Which row each row swaps with, under one turn or mirror
U: [ 16  -6  -1   4   9 -27  -9   4  18  12 -34   4  -5  27  21 -13  -8  13
  15   8  -1  -4  13  22 -30   6 -17  -3 -22   7  10  25  18]
Z: [  0  16  16  -2  13   9  20  -8  -7 -40  25   1  -4  -9  14  18 -18 -18
 -13  -8 -34   1 -39   3  -1   6  -3   2  11   0  -4 -26 -17]
C: [  9  15 -29  -2  20 -18 -10   5  18  -8 -61  -8 -22  13 -19  21  16 -15
 -24 -15 -18   0   8 -18 -16   3   0  -5 -30  26   6  14  13]
W: [-48 -16  -3  11  11 -24  -3  -7   8  18   4  -1  -3   0  15  -8   8 -11
 -14  -4 -22 -19  -3 -26  -7  19  -4   3  -8  26  -6  29  15]
E: [-34  -4   5 -15  30  -2  17   6 -10   0  -1 -18 -20  -9   0   7  -4 -37
 -32 -22 -23 -30 -32  -6   5   3   0  -2 -11  -1 -12   5  -6]
L: [ 23  25 -38  -1  26 -16  -3   5   6 -11 -43  -8 -24  13  -1  21  10 -14
 -33 -21   0 -24  22  14 -13  -7   2  -2 -30   6  -1 -10   2]
B: [ 28   4  23 -19  20   1  16  11  -2 -11 -20  -6 -10   9  17  -2 -27 -12
  12  -5  -2  -8 -31  42 -12  -6 -13  -3 -10 -16   6   4  -6]
N: [-10   5 -35  20   7 -31 -17  -5  17  -8 -18   3 -17  22   2  11  16  10
 -28  -2 -31  -6  30 -20 -27  14  -4  -3 -24  22   3  -6  17]
Q: [ 24  19  -7 -17  13  11  19  -8   2 -49   9   0  -4  -8 -15 -20 -24 -16
   8  -7 -18   5 -16  -8  19 -14   2   3   4 -10  -9  15 -20]
A: [ -2  20 -36  -7  29 -13  -4  10   5 -17 -42 -32 -29  14 -16   5   8 -13
 -35 -15   3  -9  11   6  -5  -4  -1  -8 -31   0   0 -19  14]
V: [ 36  20 -44  -1  22  -4  10  12   8  -2 -18 -17 -13  -2  15 -17  16 -18
 -32 -28 -37 -28   4  17   1  18   1   5  -6   5   1 -29  11]
J: [-16  11  13   2  -3  13   6 -29   6  -6 -14  18  29 -11 -16 -11   8   5
   7  13  -7   8 -23  19  -6  29  -1  19  26  23  -5  -1   6]
T: [ 16   9 -40   2   6 -18  -7  -9  21 -25 -18   4  -8  13 -20 -29   1   7
   2  -1 -17   2  34 -27   0  -7   1   0 -17  10  -3  32   5]
P: [  7  16  26   1   4   6  15 -12   8 -27   0   9  13 -16  12  13 -15 -21
  16  -3 -19  20 -44 -11   6  13  -6   6  18  28   4  14  -8]
R: [ 27  13 -21  16   2  -4  11  -5  13  -2  16   3  15 -10  41 -30   8  -6
   1 -12 -37 -10  -7   9   6  34  -6  13  21  23   4 -13  11]
H: [ 12  19  12  17  -3  -5  12 -20   6 -21  22  21  20  -9  40   4 -13  -5
  19   0   0   4 -13  10   3  13  -9  13  22  24   1   5  -6]
Y: [-16  12  13  15  -3  -5   7 -18   8 -23  24   0  18  -7  28 -13 -13   0
  19  10   3  20 -21  -1   8  20 -12   7  19  24   2  -1   8]
S: [  0  16  21 -14  20   4  17   0  -5 -41   3  -2  -9  -9  -6  18 -32 -21
 -10 -22 -14 -13 -42  21   9   1  -4   7   5 -16  -8 -15  -2]
M: [-16  -1 -20  20   3 -40 -23  -9  25  -6 -23  13  -3  19  -1   1   1  17
  -7  -5 -12 -10  29  -9 -17  18  -7   7 -18  20   1  16  37]
D: [ -6  16 -20 -14  18   7  -1  -9   5  -3 -59  -4  -5   2 -46   1  22  -5
 -31  -4  -7 -11  -3  23 -15  12   6   9  -8   6  -6 -15   7]

Y swaps with A
H swaps with L
C swaps with P
T swaps with Q

Which row each row swaps with, under one turn or mirror
pomig: [ -7  12 -11  30  35 -11  12  11  -1 -13  20   6]
vom: [-34  -5  13 -16   8 -17  -2 -21 -13  -4 -27   5]
bufo: [-21   9 -14  -2  -8 -13  -1 -29 -14 -22   0  -4]
Dadar: [ -6   7  14  45 -16 -10   4   9 -12 -17  21  -8]
tenur: [-13   3  33  -7  18   6  27 -10 -15  10  -2  17]
gefe: [ -9   9 -16  28 -24  -7  -3 -18   9 -21  -5 -12]
moza: [-26  10  36   6   8  -4  38  12  21  17 -16  16]
Larus: [-15  -8  14  45  -4 -18   5  11  27   0 -34 -11]
buf: [-22  17  34  32 -18 -11  30  21  26   7  -7   1]
sina: [-10  11  15  32 -20 -27   4   6 -18 -24  17 -13]
Ladiz: [-17  -7  24   5  19 -26  16   1 -11 -17  28  22]
gida: [-33  16  31  -8  -1   1  38  -1  22  12 -11   8]
mamos: [-29  15  -8  -9 -11  -3  11 -34  -3 -17  -1  -2]
Sisog: [-23 -23   7   9  31 -26   7 -11  19 -12 -23  22]
der: [-37  10   3  25  29 -44  11  19  14  -9 -15  -1]
dek: [-11  -7  13  40   4   0   8  13  30   2 -35   4]

dek swaps with sina
pomig swaps with der
vom swaps with tenur
bufo swaps with moza

Which row each row swaps with, under one turn or mirror
magig: [-36  -2   4 -23  14 -21  -1  13  21 -11  -5 -24]
ditil: [ -3  -4 -42  12 -12 -25 -21  26  52 -34  -4 -16]
Dos: [-48 -10 -33  15  -8 -18 -15  33  37 -28  10   8]
dezak: [-19  -1 -13   4   4 -12  -3  11  51 -23   0 -33]
Zusip: [-33 -11 -37  -8 -23  -8 -27  30  38  -8  -7  13]
butok: [-40 -10 -33  41  -3 -23 -19  46  17 -18   5   3]
sesa: [-28   9 -23   9  -8 -20 -45  32  13 -42 -14  10]
zemi: [  4  11 -43 -16   4 -28 -22  23  -7  11 -25 -15]
Zetu: [  9   7 -14   3   8 -43   2  42 -13  -1 -11 -29]
gegaf: [ -2   7 -21  10  24 -39   5  30   9  22  12 -15]
reruk: [-39 -23   0  -5  28 -24 -10  16  24 -14   3  -3]
somu: [-24 -10   1 -19  24 -35  -7  39 -12  -4  -2 -12]
dakom: [-15  10 -28  31   6 -35 -19  39   6  19  13  10]
menub: [  6  11 -18  15  -1 -40   1  43 -11  -9 -18 -33]
dof: [  8   7 -28 -18  18 -22   0  23   0  13  -5 -26]
levu: [ -2 -17 -28  -8   1 -27   3   9  45 -10 -15 -31]
zum: [-11   3 -42  -1 -28 -20 -27  37  12  19 -13  10]
kuza: [-27   1 -28  10 -14 -21 -41  33  27 -41  -7  13]
Ziv: [ 11   8 -19  15   6 -36   2  44  -9  -3 -17 -33]
san: [-35   6 -28   7  -8 -23 -42  33  18 -39 -16  14]

levu swaps with reruk
dezak swaps with magig
Ziv swaps with san
Dos swaps with dof

Which row each row swaps with, under one turn or mirror
Duva: [ 20  31  -2  -6  26 -13  26   9 -15  18   7  -5  13  24 -20 -17  23  -9
  10  34   2 -29   9]
nutev: [  5  25   1 -21   9 -18  16   3  -9   2   4  22  13  32  16  -4  22   8
  12  17   3 -16 -16]
lod: [ 14 -10 -19   5 -10 -32 -19 -34  21 -26 -12   4   4  23 -24   1  18  17
 -11 -10  10  36  -6]
Zalon: [  1   0   1  41  -9 -22 -23  -9   9 -24  -5  -1 -13  31 -23 -30   9  16
  -9   2 -14  18  40]
beseb: [  3  19  11 -17  19  -8   7  -4  11 -10  26 -21   2  51 -24 -22   8 -29
  -1   5   5 -32  32]
fonu: [ 15  31 -13 -32  23  -7   8   6  -2   1  10   0  20  30 -17  -9  27 -23
  31  28   9 -16  11]
suzop: [ 27  21 -27 -25  20 -22   1 -24 -15  34   6  -2  23  13 -18   4  23  -5
   1  13   2   6 -11]
Lavir: [ 25  -4 -23   1  -2 -32  -9 -31   7  10   2   7  14  18 -35   2  16  19
 -23 -10   3  38 -12]
fezap: [  9  29 -15   2  27   0   3   0   2  27   8 -14  22   9   3 -15   7 -19
  15  28  -7 -18  20]
Buv: [ 18  -5   4  35  -7 -31   8  -2  19 -22   0   8   0  31 -48 -19  12  29
 -25  -2   3  20   6]
navif: [  2  29  -5   8  17  -8  -9   1 -17   8   1 -13  -2  25  -1 -28  18 -14
  18  29 -15 -20  43]
lazin: [ 16  17 -30 -13  30 -27   7 -16 -24  20 -19 -13  19  28   6   9   4 -14
   6  12   2   4  19]
vego: [ 15   6  10  15  -7 -21 -19  12  25 -35  26  26  -2  30 -32 -12   6  20
 -19   7  -1  26  15]
sadi: [ 21 -11 -21  20  -3 -32  -9 -17  21 -23  -7  -2  -2  32 -35  -3  23  21
 -19 -15   6  42   6]
zafuf: [  2  18 -10  -5  33  15   6 -22  19 -18  22  -3  13  46 -14 -12  19 -12
  14  36   2  -8  50]
Bir: [  8  -5  -9  43  -4 -16 -14 -12  34 -12   1   0  11  16 -25 -18  -3  19
 -19  -7  -7  29  18]
Lupo: [  1  -1  -7  17  15   5  -4 -29  37 -39  17   5   6  49 -29 -13  14   9
  -5  17   3  16  48]
Rad: [  0  -1  13   7   2 -18  -3 -11  28 -31  23 -12  -6  54 -38 -23   3  -8
 -21 -16   6  -5  32]
Naki: [ 14  -9 -26  16   8 -40  -5 -24   0  -7 -26  -3  10  33 -12   6  -3  13
 -19 -13   4  39  17]
nud: [ 14  -7  -6   9 -11 -26 -10  -6  33 -39   2  16   6  38 -46 -11  16  17
  -4  -9  10  34   8]
Mimo: [  2  17   8 -17  25 -19   7   6  11   8  31 -26   4  40 -23 -15  16 -37
  16  20   9 -16  24]
disiv: [ 15  35 -12 -14  29  -2  10 -10  -9  23  -3  -8   5  29 -19 -21  25 -18
  14  34   4 -26  28]
nir: [  0 -12  12  15  -2 -34  -8  -4  37 -20  26 -16  -7  46 -45 -16   9  -7
 -12  -8  10  21  22]
saf: [  3   3   5   6 -12 -29   4  -3  13 -22  -1  31   6  36  -2  -4  15  32
 -10  -6   4  16 -17]
ludo: [ 24  27 -27 -25  31 -13   8  -5 -15  18   2 -18  13  24  -6   1  34 -20
  19  24   5 -10   9]
sasef: [ 14  23 -25 -31  21 -16  -5 -23 -10   9  -6 -11  16  17   2   4  27 -18
  21  23  10  -8  -4]
pudes: [ 17  22 -27 -18  34 -19   8  -9  -5  32  -1 -12   7  15  -6  -9  25 -19
  12  28   5 -18   0]
naf: [ 17  36   6 -19  21  -6  -4  22  -3  -2  32  14   8  23 -10 -11  15 -12
  10  35  -3 -14  18]
tal: [ 14  -4  -6  30  -5 -21  -8 -22  27 -19 -11   9  -8  37 -49 -24  14  23
 -25  -3   5  25  24]
tuzir: [ 15 -15 -21  25   0 -36 -11 -22  29  -8  -9   4  -6  23 -34 -13  14  21
 -23  -9   5  31  -2]

tuzir swaps with pudes
nir swaps with Mimo
saf swaps with nutev
disiv swaps with tal
nud swaps with fonu

Which row each row swaps with, under one turn or mirror
pipo: [ -1  34 -17  -9  16 -17 -29 -14   4  58 -13 -11   1  13   6  11 -26  30
 -17  -1  -2   3  37 -28   0 -23]
Kekid: [-12 -12 -41 -19   3 -15 -41 -62   1  51 -29  -1  22   1 -13  -4 -10   7
  19  -3 -15  -2   2 -33  28 -14]
sibe: [-11  -8 -50 -28  -3 -20 -30 -31 -20  45 -26   2   1  12  -5   8 -11  24
  -2   9  16  -7   0 -49  22 -10]
Nazor: [ 13  14  11 -25 -12  16 -24 -18   9  39 -52  15  37  27  -1   0 -11  13
  -6  -6  -1  29  12  -9  29   3]
seput: [-13  15   9  18  -9  14 -31 -12 -14  28  -5   4   7  39  12  10  23   9
  33 -33   4   0  24 -15 -20   1]
gef: [ 15   6  -2  -5  -8  -6  -3  12 -24   2  -3  17  13  40  -1  -9   7  13
 -11   2  25   1  16 -30  -4  -6]
zifu: [-12 -16 -13  -8   1  10 -67 -54  -9  52 -27  -4  32  -4 -10   7  -3  14
   8 -35 -10   6  -5 -35   5 -11]
neget: [-19  -1 -26  19  -7  21 -35 -15   4  14   0  19  28  18   4   6 -13   8
   8  28 -21  -3  26 -13  49  13]
Repat: [-14  -8 -23  29  -6  16 -43 -24  -4  14   3  20  38  -5  14  -2  -4  22
  15  32 -16   8  22 -22  34  20]
merez: [-36  27 -15  -5  -6  10 -32 -24 -18  64 -37   2   8   3  -4   1   2   3
  14  -4  15   3  13 -26  43  18]
vuzup: [-16  -2 -16  36   4  -8 -37 -15 -19  27  -7  12  21  -9  27   0  10  29
   2  42   9  13  18 -44  21   3]
pifur: [ -6  30  15  -4  11  -7 -14   6 -10  39 -33   4   8   9 -21 -29 -12  -1
   8 -29  12  -7  16 -22 -20  -7]
Seze: [  6  22   4  22  -6  11 -20   6  -6  10   4  10   5  45   8   7  26  10
  15  -4   5  -6  35 -24   2  -8]
tum: [  5 -12   7   8  22 -21 -38 -11  -4  18  -4   1  51 -12   1 -12 -27  30
   1 -10  -2  12  -3 -38 -26  -7]
bez: [ 21  -5 -14 -25  -8 -14   0  -4   1   9 -40  20  12  38 -15 -19  -1   6
  17   4   8  -6   6 -29   3 -14]
gizip: [  6 -16  -2  22  14  -3 -42 -12  -4   6   4  13  43 -17  -2 -25 -26  27
   1   1 -16   2  13 -28 -27  -2]
Mov: [-28  -4  -8   3  -9  21 -58 -44 -17  50 -17  -2  13  17   1  14   6   9
  25 -45  -7  -1   8 -17  -9   1]
Vid: [  2 -24  -1  17   5  12 -41 -20   1  10 -33  25  31  -8 -17 -38 -21   3
  -5   7 -28  -4  11 -17  -8 -18]

pifur swaps with merez
zifu swaps with Seze
pipo swaps with Nazor

Which row each row swaps with, under one turn or mirror
Gozos: [ 15   0  33  17 -19  -1  15 -13 -26  -3  14  -4  -4   1 -25 -36  10  -1
  14   7 -15   7 -14   5 -24  20]
lik: [ -1 -10   9 -16  10   4   6 -16  21 -13 -24  29 -10 -12 -22   9  16  -5
 -15  14 -38 -18  11   2   4   4]
poku: [-22  -4   7   2  20  -6  44  13  -3  -7 -27  24 -18 -11  11  15   1  -7
   4  -8 -18 -14  11  18  -2  -2]
lov: [-20 -15  -3 -18  14  11  17   6 -20   1  -9   1  -9   2 -31  -4  -4 -15
   2   7   9  52 -13  -1  16   0]
kal: [-24  14 -11 -11   5   7  41  -4  -7  -5 -11  28   7 -27  -7  32   8   7
 -16  -4   7  20 -13  -5   1 -10]
keti: [ 38  11  -6  -4  21  20 -24   3 -11  -2  15   7  10  13   3 -28  -4   6
 -12   7  18  -6 -10  -1 -33   8]
velet: [-30  -4   1  25 -18  -5   9  -1   6  16 -19 -18   7 -13  38  -3  -6  -6
   8   9  11   3  21  -2  15  -3]
nifo: [ 22  10   9 -25   6  15 -16 -17   1 -27  -2  26  12  15 -33 -11   0  -4
 -14 -11  16 -21  -2  -7   1 -12]
Lisub: [-16 -16  10 -12   7 -17  11  -3  13   6 -23  18 -19 -20  -9  14   8   5
 -11  28 -38  -3  11   7   9  13]
fefa: [ 16  10   4  -3 -16  23 -15 -22  -8  12   5 -14  23  16  11  -2  -4   0
 -18   7   3  46  -4  -4 -22   0]
voveb: [-25   3 -22 -14  18  15  23  10  -6  11 -14  18  -6 -30  16  30   0  12
 -12  13   5  24 -10  -3  -1  10]
goga: [ 28  13   1   2 -12  -5 -17  -9 -16  -2  16   4  22  13   2 -18 -11  10
 -32   5  37  14  -9 -15 -17   1]
Pom: [ 15  16   8  16 -24  -5 -13  -6 -12   4   6 -10  24  10  31 -17 -18   8
 -23  -3  31  19   0  -4 -10  -1]
peve: [ 17  27  14  -1 -17  14  -1  -3 -12   4  17  -5  14  -5  10 -16   0  20
  35 -20   4 -16 -16   5 -26  14]
Sodil: [-28 -10   5  17  -5 -16  11   8  10  13 -18 -10  -4 -29  38  -3  -6  -6
   4  10   0   2  20   4  23   6]
Vadi: [-34  -7  18  15  -7  11  28  -7 -10  -1  -5   0  -2 -42   9  -8   6 -17
  23   1   6  -4  11   1  29  -3]
dol: [-25 -17  -9 -24  26   3  16   9 -15   4 -14  -2 -14   3 -23   2  -5 -19
   0  10  16  42  -5  -1  12  -1]
fot: [ -7 -15   9 -11   7 -16   9 -10  20  -2 -19  28 -12 -17 -13  11  12   3
 -15  22 -41  -7  13   6  14   7]
bem: [ -8  -6   9   8  30  -4  35  18  -6 -11 -12  27 -14 -16  13   0  -7  -8
   0  -9 -18 -28   5  26  -9   0]
gul: [-29 -14   9   2   1 -28  22   6  16   9 -20  -1 -14 -23  13   6   1  -8
  17   4 -18 -10  21   6  18   6]
divu: [  9  -5  30  13 -19   7  13 -10 -24  -1  13  -4  -4  -3 -31 -36   9  -3
  21   7 -19  20 -16   5  -9  18]
lukol: [ -1  10   1  29 -29   4  -7 -10  -9  11  -2 -15  23   5  34 -13 -10   5
 -18  11  29  15   7 -10  -7  -3]
Rukam: [ 22  16  16 -20  -6  -2 -20  -8 -17 -16  12  12  15  19 -25 -19 -12   8
  -7 -10  36 -12 -10  -5   0  -8]
vub: [ 19  19   1 -12  -2  16 -17 -11  12  10  20 -12  17 -16  -7 -18  15  12
  35  -2 -10 -10 -13  -4 -23  11]
zak: [ 25  13  12 -22  -1  -1 -20 -12  -5 -20  11  21  18  18 -27 -19  -7   5
 -10 -11  27 -13  -5  -4   8 -13]
dabeg: [ 33   5  -9  -8  36  15 -14  12  -9  -4   9  13   7  16  10 -16 -16   1
 -20   0   7  -4 -10  12 -34   1]

kal swaps with vub
Rukam swaps with Lisub
fot swaps with zak
Gozos swaps with dol
peve swaps with voveb

